(in the rows, 128 means zero)
Each row of X is roughly a mix of the hidden directions of one of 3 groups.
X (87 x 13):
[[116 152 113 146 105 118  90 113 137 159 114 164 104]
 [106 121 119 159 147 169 113 154 151 130 156 112 151]
 [125  96 147 138 112 166 136 136 124 146 117  80 151]
 [115 162 130 153  97 131  93 106 121 153 117 154 105]
 [122 186 125 175 135 133 111 144 129 117 138 130 114]
 [149 135 118  81 148  95 129 112  95 127  96 127 124]
 [155 118 126  90 136  85 136 107  96 132 100 139 120]
 [149 157  96 106 154 123 108 120 118 121 164 164 128]
 [ 90 135 125 142 127 161 110 154 173 129 154 142 129]
 [163 104  90 130 165 107 110 110 132 153 136 137 143]
 [130 134 145 152 151 148 148 167 133  94 134  94 151]
 [126 169 129 166 145 142  93 164 134 124 120 147 134]
 [122 128 155 152  85 158 157 133 145 101 138 106 118]
 [136 120 142 114 117 178 126 141  91 126 140  91 150]
 [163 115  95  96 145 114 110 109  94 147 137 120 145]
 [100 144 133 158 116 172 129 148 159 107 146 107 128]
 [115 106 135  93  87 120 128  83 128 145 119 140 105]
 [127 172 109 144 128 112 135 109 110 114 159 130  84]
 [128 156 100  83 139 113 125 111 119 126 166 158 129]
 [120 139 116 127 103 114  94 103 142 171 109 162 117]
 [141 145 115 137 171 126 110 172 152 128 123 138 162]
 [122 175 118 161 112 120 129 103 110 127 149 125  89]
 [180 126  98 136 143 138  95 113 118 161 133 117 137]
 [168 144  90 107 143 137  94 116 102 144 147 133 137]
 [125 154 104 146 110 108 127  93 108 142 146 137  82]
 [129 112 120  95 156 102 114 130 120 167 124 172 133]
 [113 156 114 158  96 115 125  96 122 141 136 131  83]
 [108 150 123  76 164 123 120 140 128 143 108 157 120]
 [130 124 142 146 132 132 163 138 151 126 128  74 164]
 [156 103 123  88 152  97 133 117  92 139 107 132 137]
 [163 121 128 131 135 126 146 115  83 118 112  81 144]
 [139 111 112 116 155  64 135 107 125 124 126 151 122]
 [162 129 118 112 141 117 134 113  84 115 108  85 144]
 [134 155  97  83 138 139 112 124 103 123 163 149 138]
 [138 154  97  95 140 157 110 125 114 133 171 143 143]
 [115 117 160 171 110 126 135 146 142 117  84 115 111]
 [145  90 131 123 180 128 147 135  96 143 115 123 146]
 [137 110 136 130 150 134 170 148 127 100 142  83 152]
 [ 94 120 174 126 103 132 160 144 116 100 116 109 123]
 [129 112 130 133 150 128 167 157 148  96 138  86 144]
 [ 95 123 138 129 100 181 134 144 143 143 123 100 146]
 [142 124 100  85 146  90 132  99 112 140 152 140 136]
 [118 101 163 174 126 138 138 153 138 110  97 113 125]
 [150 119  87 108 148  84 116 101 128 152 128 144 130]
 [156 152  85 114 149 120 100 111 131 145 151 157 127]
 [ 87 143 162 121  94 135 148 148 121  97 110 123 114]
 [105 113 162 101  89 140 148 103 130 102 127 113 106]
 [102 110 142 122  93 159 142 131 134 152 112  84 143]
 [160 128 131 106 123 113 149 110  91 102 101  91 127]
 [169 107 129 120 132 101 143 107  80 135 111 110 140]
 [141 143 110  81 163 104 121 119  99 124  97 122 127]
 [136 159 102  77 129 126 120 112 104 130 163 143 132]
 [ 94 125 131 122 111 143 111 149 174 139 154 164 124]
 [101 156 138 163 101 166 125 142 157 127 151 121 127]
 [122  69 136  99 113 127 136 128 151 143 102 123 149]
 [151 110  96 134 160 110 119 146 139 167 118 135 163]
 [124  97 126  90  98 119 124  88 114 148 121 149 106]
 [131 152 109  88 129 162 121 121 112 136 175 131 146]
 [146 111 127  99 151  86 133 112 103 148 105 160 119]
 [108 129 128 163 119 173 120 150 153 126 159 107 147]
 [115  99 132 104  86 121 139  84 116 136 126 130  96]
 [166 148 112 146 158  99 106 120 129 117 136 165 108]
 [172 129  93 108 154 123 103 111 102 142 150 133 140]
 [163 119 132 144 130 128 149 113  85 118 116  82 143]
 [138 166 120 153 169 131 115 170 141 114 135 132 148]
 [124 175 127 152 134 137  83 142 125 131 123 165 119]
 [137 100 131 115 159 132 161 159 137  97 137  98 152]
 [131 130 135  52 116 118 137 132 121 120 110 134 123]
 [ 90 141 144 143 114 164 134 151 171 117 143 140 114]
 [139  93 110  88 166 113 111 136 114 149 127 138 153]
 [137 144 124  73 148 111 138 121 106 106  92 118 115]
 [137  78 120  95 148 119 139 148 153 134 115 124 161]
 [116  98 160  89 110 145 152 117 118  91 131 116 116]
 [125 113 158 171 108 126 132 140 139 127  81 105 112]
 [157 117 126 122 150  84 138 102  93 136 100 143 115]
 [ 91 133 140 124 104 158 126 153 175 124 150 148 120]
 [141 166 122 143 173 130 118 169 140 110 138 131 150]
 [139 141  84  90 149 118 113 111 124 141 159 154 140]
 [136 132 136 187  86 139 132 116 134 117 148 105 129]
 [ 89 136 141 138 115 153 132 148 176 118 141 152 107]
 [101  97 155 129 102 147 154 132 134 142 113  85 144]
 [ 88 126 161 121  90 153 156 135 136 130 122  98 132]
 [129 189 123 151 130 114 145 109 135 123 155 103 119]
 [151 116 116 135 157  68 123 116 122 117 113 153 115]
 [165 118 131 139 131  90 139  98  85 146 111 132 126]
 [128 143 147  97 117 144  92 111 100 125 125 173 113]
 [139  88 123 115 148 124 173 138 121 105 143  92 139]]
Here is one row of each group, with its name. Which group are the others in?
[118  95 151 170 121 114 137 140 145 126  82 112 121] => T
[138  84 131  87 135 120 169 118 127 116 138 102 141] => E
[ 90 135 145 129 109 163 131 154 170 131 149 147 122] => U

[171 136 100 119 153 150  99 121 108 139 160 132 143] => T
[131 145 144 162  78 149 143 122 134 105 139  95 124] => U
[136 128  90 143 128  99 110 116 144 182 117 144 132] => E
[161 152  94 130 143  96  99 112 129 137 124 159 109] => T
[102 130 151 125  88 172 135 143 123 133 113  91 135] => T
[146 131 110 152 175 128 128 175 131 121 132 121 157] => E
[ 99 141 162 156 100 165 137 152 146 114 115 117 118] => T
[148 142  94  97 158 120 113 117 111 125 166 157 137] => T
[125 181 116 158 123 113 144 108 127 122 155 109 101] => E
